In the data rows, 128 means zero.
Here are some points, one per row:
[150 150 135 125 139 155 138 145 123 137 150 153 203 106 142 152  70 152
 123  69 138 150  82  91  53 127 147 161 163 195 155 160 107 144  98 154
 125  93 113 112 138 189  78 124 124 105 188 136 145 188 124 187 113 127
 134 152 138  68 131  90 182 135 119 157]
[ 86 110 162 151 175 144 157 174 105 162 184 127 113 121 211 134 146 134
 146 129 121 119 153  57 142 113 112 128 133 143 151 152 101 151  98 153
 181  54 111 123 145 114 148 143 144 139 111 161 136  84 140 144 130 123
 110 136 134 146 169 140  47 192 171 182]
[185 113 121 126 133 197 136 144  55 137 112  82  98 141 119 129 147  95
 143 151 146 173  39 141  93 151 136 131 107 118 153 121 181 141 150 190
 145 130 114 113 118 136 193 119 159  85 112 147 140 108 146 140 168 124
  79  97 109 176 194 154 168  92 114 136]
[ 91 100 136 159  88 136 127 126 124 177 135 211  95 209 129 133 154 127
 171 117 144 111 100 104 130 138 141 105 147  80  99 141 124 104 175 106
 102 139 140  60 191 161 116 115 143 110 156 105 196 162 149 107 163 113
 152 199 153 168 133 166 143 122 177  99]
[ 97 116 136 132 108 140 132 114 120 148 129 145 156 161 190 121 132 154
 113 145 100 138 121 107 141 148  22 220 129  81 115 163  96  69 135 123
 132 151 142 166  56 115 161 129 141  97 168 103  77 134 108 116 112 106
  80 128 153 102 163 112 130  97 114  60]
[ 99 129 145 158 147 121 149  35 186 114 103 114 112 119 105 158 110  78
  95 176 132  80 159 151 176 100 112 137 179 135 159 130 166 131 130 157
 130 125  67 130 142 161 108  55 143  99  90 124 151 129 133 183  22 120
 108 130 131 168 169  95 163 117 173 121]
[118 169 121 167  91 141 167 146 104 112 138  34 104 167 150  79 126  82
 176 133 127  79 148 108 139 138 181 157 154 120 136  36  81 131 179 151
 125 125  95 110 138 137 115 109 107 131 178 139  59 143 114  99 116  84
 144 161  81 108 118 128 137 135  75 125]
[137 144 149  89 165 142 131 125 128 107 169  99 184 205 106  85 154 100
  77 108 106 147 173 122 146 137 196 111 110 134 177 124 163  87 180  96
 114 136 156 174 120 125 140 164 152 113 180  53 173 153 107 155 109 148
 133  81 167 119 152 137 100 126 159 180]
[ 72 118  70 163 143  53  63 116 125  88  48 134 168 130 108 147 166  63
 143  97 125 138 145  78 133  93 150 142  32 156 160 142  77 140 114 150
 152 148  71 158 175 138 151 154  91  90 101 151 137 132 163 126 126 110
  98 135 135 124 116 131 140  71 147 114]
[189 104  60 112 117 119 116 120 123 137 132 178 125 133 172 146 152 146
 182  82 126 123 175 152 111 161 124 162  99 138 143 104 169  99  57 131
  79 116  75 170 163 141  85  85 181 114 149  59 108 114 141 105 114 158
 120 110  72 171 107 115  77 153 101 140]
[163 167  99 121  95 134 115 143  41 142  86  93 178 160 127 107 131 138
 137 143 136  97 177 149 113  70  51  92 138  92  81 146  79 177 163 133
  80 163 105 142 131 147 161 144 156 113 118 156 150 114 117 190 133 192
 176 131 128 128 122 106 124 173 146 124]
[120  82 175 100 135 124 127 126  58 130 136 101 164 105 153  92 150 163
 124 122  31 119  94 176 139 146 162 148 132 113 162  99 138 142  50 122
  97 140  82 111 153  45  94 154 147 163 109 164 170 131 123 138  91 105
 166 136 178 136  85 123 155  97 139  89]
[ 82  69 115  98 129 131 100 111 133 116 146  73 169 130 112 126 134 161
 134 172 163 140 143 167  92  82  86 162 155 133 164 162 151 148 165 146
 132 115 147 126 134 140  99 121 113 138 125 149 171 138 129   0 122 148
 140 135  98 114 148 152 145 159 127 154]
[138 163 167 116  98  59 165 106 140 156 178 113 159 181  75 140 125 126
 143  74 153 105  78 139 147 129 103 153 121 171  81 115  97 131 104 133
 121 100 131 135  64 116 111 155 121 106  47 121 137 142 134 129 141 124
 156  94  49 176 142 203 141 127 148 124]
[150 162 147 138 200 105 143 104 131 161 102 115 121  83  86 124 170 122
 177  70 115 115 120 114 122 139 102  91 203 132 106 155 152  98 164 114
 145 152 130 140 164 174 116 167 169  86  66 165  58 143  98  75 126 106
 127 114 210 142 115 121 110 125  77 140]
[131 135 137 121 145 117 137  88 158 122 138  92 125 110 171 104 145 167
 178 210 161 156  57 136 123 134 122  77  64 166  90 151 119 142 161 137
 166 138  84 154 127  72  78 109 127  91 144  32 113 121 116 148 142 123
 142 148 160  97  60 103 128 127 161 159]
[100 140  97 118 133 108 115  78 114 121 155 117 128 126 180 137 171 149
 119 151 128 118 133 146 123 137 168 169  50 126  25 118 167 102 140 112
 123  91 200 127 126 178 134  91 145 183 104 211 154 155 112 170 126 135
 131 136 141 119 141 111 140 103  80 184]
[163  93 131 174 154  98 114 141 234 132 110  85  50 137 118 108 163 177
 163  97 121 132 120 127 108 130 123 166 144 109 157 132 131  86 159 163
 110 142 126 108 124 107 170 132 112 149 114 135 188 115 131 191 138 174
 151  96 107  40 117 151 132 160 103  92]
[121 156  85 121 135 126 147  68 115 113 136 167 154 122 114 134 123 163
 195 110 108 128 148 187 136 106 181 119 127 134 181 173 137 186 156 140
 161 149 200 140 142 120 176 123 137 191 112 108  45 151 169 157 121  64
 115 124 118 117 147 147 141 169 171  60]
[106 144  96 164 166 156  60 194 106 123 145 163  70 143 110 170 132 128
 104  88  66 110 164 186 169 118  80 109 133 161 115 153  93 150 169 173
 186 146 129 114 121 105  73  92 120 139 146 115 140 156 130 136 128  81
 155  39 111 134 126 115 151  66 136 155]
[ 80  79 139 176  86 126 163 157  89 190 126 148 149  57  65 139 104 128
 127 170 109 150 153 152 120 140 196 150 134 114 114 163  95  82 145 120
 115 138  86 166 103 146 136 113  88 161 107  82 106 117  91 149 171 160
  92 107 147 154 112 154 159 163 108 174]
[115 156 134  86 179 140  76 126 129 134  94 136 125 162 114 177  74 199
 125 156 150 123 181  93 111 158 195  94 101 107 144 133 149 125 155 134
 110  77  72  95  39 103  94 133 115 108 125 153 124 117 116 131 141 119
 147 143 150 159 143 139  93 128  79  55]
[201 135 131  88 113 122 128  88 110 148 120 136  87 100 105  75 155 125
  79 148 160 117 134 132 138 164 141 128 113 110 139 186  93 110  86  81
 178 136  71  81 126 182 128 148 117 157 145 161 153 133  54 106 154  70
 122 114  62  84 137 103  96 141 179 107]
[170  85  75 118 149 143 129 144 205 122 120 146 142 175 119  85 150 102
  50 145 116 122 110  64 158 125 165 134 177 122 101 156 119 158  91 137
 134 159 115 189  84  87  87 108 174 177 124 165  86 131 176 121 189 132
 155 166 144 150 131 114 160 141 123 150]
[136 144 151 123 107 129 101 118 136  91 165  96 104 142 130 124  83 128
 145  77 175 177 171 135 123  70 141 159 166  87  69 151 146 142  60 158
 157 149 126 112 139 143 148 170 118 172 136  54 145  39 107 129 134 106
 134 171 171 147 124 137 133  64 102 148]
[114 174  82 117  98  87  91 151 207  94 177 152 145  66 155 119 143 138
 170 157 114 127 110 155 122  92 106  78 173 113 151  99 128 135 115  56
 107 137  70  72  88 127 181 138 139 118 184 169 113 148 133 136 144 123
 105  94 136 155 158 173 145 114 118 168]
[151 124  91 134  75 148 106 111 146 100 131 111  84 184  72 190  66 120
 131 186  30 167  99 102  91 159 107 132 119 133 150  90  83 140 103  92
 138 119 172 119 126 160 145 146 174 118  87 126 139 107 118 111 104 105
 128 145 155 111  93 117  91 162 132 168]
[151 107 135 105 198 160 169 176 165 114 119 137 179  89 166 131 110  82
 113 127 126 125 170 141 159 163 101 137  75 133 106 114 108 154 150  91
  69 125 139  33 127 163 143 125 143 123  63  68 119  79 152  99 149 109
 133 140 128  80 121 135 181 128 112 123]
[100 107  94 112 148 116 119 171  90 111 177 124 125  62  72 146 112  93
 170 130 202  79 128 106 125 161 149 132 136  81 133 112 138 103  84 111
 139 163 215 160  89  94 120  91 150  59 154 168 152  72 117 143 120 122
 153 128 123  93 110 111 137 131 174 112]
[ 27 138 128  99 147 133 113 137  82 146  69  98  92 144 106 121 147 100
 108 152 150 146  95 104 128 133  72  93 143 166 157 139 170  78  62 118
  99 131 162  66 121 133 129 143 140 188 149  86  53 144 138 164 128 153
 175 147  80 120 124 136 126 131 108 141]
[120  79 162 128  75 169 132 118 144 102 143 164 124  77 117  79 125  84
 109 104 140 176 153 146  78  93  80 150  96 162 138  66 172 143 186 114
 147 138 132 127  93 150  46 139 122 139 118 174  98 118 137 180 165 130
 140 144 153 135 112 139  48 116 149  83]
[140  99 150 166  91  64 170 163 146 164  92 142 124 177 146 107  71 159
  82 102 181 169 141 167 124 110 144  82  96  60 146  96 156 132 101 151
 141  80 148 104 121 112 134 110 152 107 118 160  58 162 123  91  96 140
 118  98 155  92  98 101 143 106 168 171]
[181 157 178 117 149 131 137 138 119  91 107 211 140 134  68 160 164 160
 113 152 156 116 149 127 161 156  76 182 119 167 154  66 155 154 133 145
 129 101 126 163 167  80 191 102  85 154 174 143 119 128  64 120 151 125
 146 185 159 136  97 150 141 131 132 177]
[141 167 135 153 104 104 174 176  79  43 129 179  91 153 174 137 110 124
 137 157 167 129  89 121 162  92 156 163 153 165 165 160 156  98 156  83
  97 156 130 138 112 110 111 167 104 147  62 131 160 136 143  97 141 146
 122 105 127 133 117  23 109 131 109 120]
[ 80 161 199 130  91 201 108 148 208 172 140 115 118 104 108 168 181 155
 111 112 144 152 121 134 122 115 155  99  91 109 134 106  83 171 120  97
  95 132 148 183 175 112 138 145 165 123 119 137 125 115 101 112 134 142
 117 123  69 145 162  40 139 123 103  91]
[151 159 151 147 122 155  95 130 171 169 121 135 174 106 134  95  17  65
 150 153 108  91  94 161 185 116 127 101  99 175 111 152 135  55 117 169
 136 103 163 135 163 116 151 141 151 156 171 168 162 113 134  93 136 169
 109 130 122 140  90 142  98 133 110  85]
[131  90 131 150 152 103  94 102 118 146 136 123 127 154 164 150 111 140
  63 151  92 116 128 147  98 137 154 125 198 159  63 113 169 136 132 104
  86 132 156 132 197 122 147 165  29  55 156 141  71  78 145 139 168 121
 110  95  77 111 131 121 114 141 160 107]
[160 157 140  97 113 129 139 111 126  98 123  74  59 103 139 122 157 124
  92  90 125 137 163 136 141 127 124 120 111 136 143 172  63 138  91 131
 107 146 202  86 133 105 102  78  59  81 145 139 123 179 157 127 122 175
  43 140 178 198 105 165 139 165 129 119]
[179 114 148 132 106  91 122 126  92 112 129 159 122  13 121 140 147 145
  79 136  87 121 106  26 145  96 148 104 128  89  96 110 145 147 186 173
 123 103 159 118 111 116 127 162 155 146 153  69 130 146 153 101  52 152
 134 139  70 129 126 147 119 113 123 121]
[101 108  90 111  99 135 149  86 118 164  90 135 114 102 157 108  72 122
 106  99 193 145 128 109 138 201 101 117 157 140 113  90 114 175 135  66
 175 130 118 164 163  80 159 135 111 145 126 107 199 159 177 132 101 127
 148  86 154 118 158 154 121 144  49 124]
[120 143 120 105 149 156 194 165 146 103 108 130 145 153 137 147 146 130
 145 101  76  84  93 150  81 145 110  25 143  84 112  98 139 113  94 130
 158 139 119 193  97 186 128 105  25 169 113 116 164 117 131 106 107 157
  97 167 118 104 142 147 103  97 140 110]
There is one direction along which these points spread out most. Take the direction at right angles to it along which they spread out most. Go by this last direction. How far along it is each point below, from 0 to 99? 50 is the average, and the first point above lies past it. One standard deviation of the points above along it is 16.
[185 113 121 126 133 197 136 144  55 137 112  82  98 141 119 129 147  95
 143 151 146 173  39 141  93 151 136 131 107 118 153 121 181 141 150 190
 145 130 114 113 118 136 193 119 159  85 112 147 140 108 146 140 168 124
  79  97 109 176 194 154 168  92 114 136] -> 27
[ 86 110 162 151 175 144 157 174 105 162 184 127 113 121 211 134 146 134
 146 129 121 119 153  57 142 113 112 128 133 143 151 152 101 151  98 153
 181  54 111 123 145 114 148 143 144 139 111 161 136  84 140 144 130 123
 110 136 134 146 169 140  47 192 171 182] -> 53
[160 157 140  97 113 129 139 111 126  98 123  74  59 103 139 122 157 124
  92  90 125 137 163 136 141 127 124 120 111 136 143 172  63 138  91 131
 107 146 202  86 133 105 102  78  59  81 145 139 123 179 157 127 122 175
  43 140 178 198 105 165 139 165 129 119] -> 44
[131 135 137 121 145 117 137  88 158 122 138  92 125 110 171 104 145 167
 178 210 161 156  57 136 123 134 122  77  64 166  90 151 119 142 161 137
 166 138  84 154 127  72  78 109 127  91 144  32 113 121 116 148 142 123
 142 148 160  97  60 103 128 127 161 159] -> 76
[106 144  96 164 166 156  60 194 106 123 145 163  70 143 110 170 132 128
 104  88  66 110 164 186 169 118  80 109 133 161 115 153  93 150 169 173
 186 146 129 114 121 105  73  92 120 139 146 115 140 156 130 136 128  81
 155  39 111 134 126 115 151  66 136 155] -> 67
[101 108  90 111  99 135 149  86 118 164  90 135 114 102 157 108  72 122
 106  99 193 145 128 109 138 201 101 117 157 140 113  90 114 175 135  66
 175 130 118 164 163  80 159 135 111 145 126 107 199 159 177 132 101 127
 148  86 154 118 158 154 121 144  49 124] -> 45
[ 91 100 136 159  88 136 127 126 124 177 135 211  95 209 129 133 154 127
 171 117 144 111 100 104 130 138 141 105 147  80  99 141 124 104 175 106
 102 139 140  60 191 161 116 115 143 110 156 105 196 162 149 107 163 113
 152 199 153 168 133 166 143 122 177  99] -> 26
[163  93 131 174 154  98 114 141 234 132 110  85  50 137 118 108 163 177
 163  97 121 132 120 127 108 130 123 166 144 109 157 132 131  86 159 163
 110 142 126 108 124 107 170 132 112 149 114 135 188 115 131 191 138 174
 151  96 107  40 117 151 132 160 103  92] -> 30
[179 114 148 132 106  91 122 126  92 112 129 159 122  13 121 140 147 145
  79 136  87 121 106  26 145  96 148 104 128  89  96 110 145 147 186 173
 123 103 159 118 111 116 127 162 155 146 153  69 130 146 153 101  52 152
 134 139  70 129 126 147 119 113 123 121] -> 62
[ 97 116 136 132 108 140 132 114 120 148 129 145 156 161 190 121 132 154
 113 145 100 138 121 107 141 148  22 220 129  81 115 163  96  69 135 123
 132 151 142 166  56 115 161 129 141  97 168 103  77 134 108 116 112 106
  80 128 153 102 163 112 130  97 114  60] -> 41
[150 162 147 138 200 105 143 104 131 161 102 115 121  83  86 124 170 122
 177  70 115 115 120 114 122 139 102  91 203 132 106 155 152  98 164 114
 145 152 130 140 164 174 116 167 169  86  66 165  58 143  98  75 126 106
 127 114 210 142 115 121 110 125  77 140] -> 36
[ 82  69 115  98 129 131 100 111 133 116 146  73 169 130 112 126 134 161
 134 172 163 140 143 167  92  82  86 162 155 133 164 162 151 148 165 146
 132 115 147 126 134 140  99 121 113 138 125 149 171 138 129   0 122 148
 140 135  98 114 148 152 145 159 127 154] -> 39
[137 144 149  89 165 142 131 125 128 107 169  99 184 205 106  85 154 100
  77 108 106 147 173 122 146 137 196 111 110 134 177 124 163  87 180  96
 114 136 156 174 120 125 140 164 152 113 180  53 173 153 107 155 109 148
 133  81 167 119 152 137 100 126 159 180] -> 75
[201 135 131  88 113 122 128  88 110 148 120 136  87 100 105  75 155 125
  79 148 160 117 134 132 138 164 141 128 113 110 139 186  93 110  86  81
 178 136  71  81 126 182 128 148 117 157 145 161 153 133  54 106 154  70
 122 114  62  84 137 103  96 141 179 107] -> 42
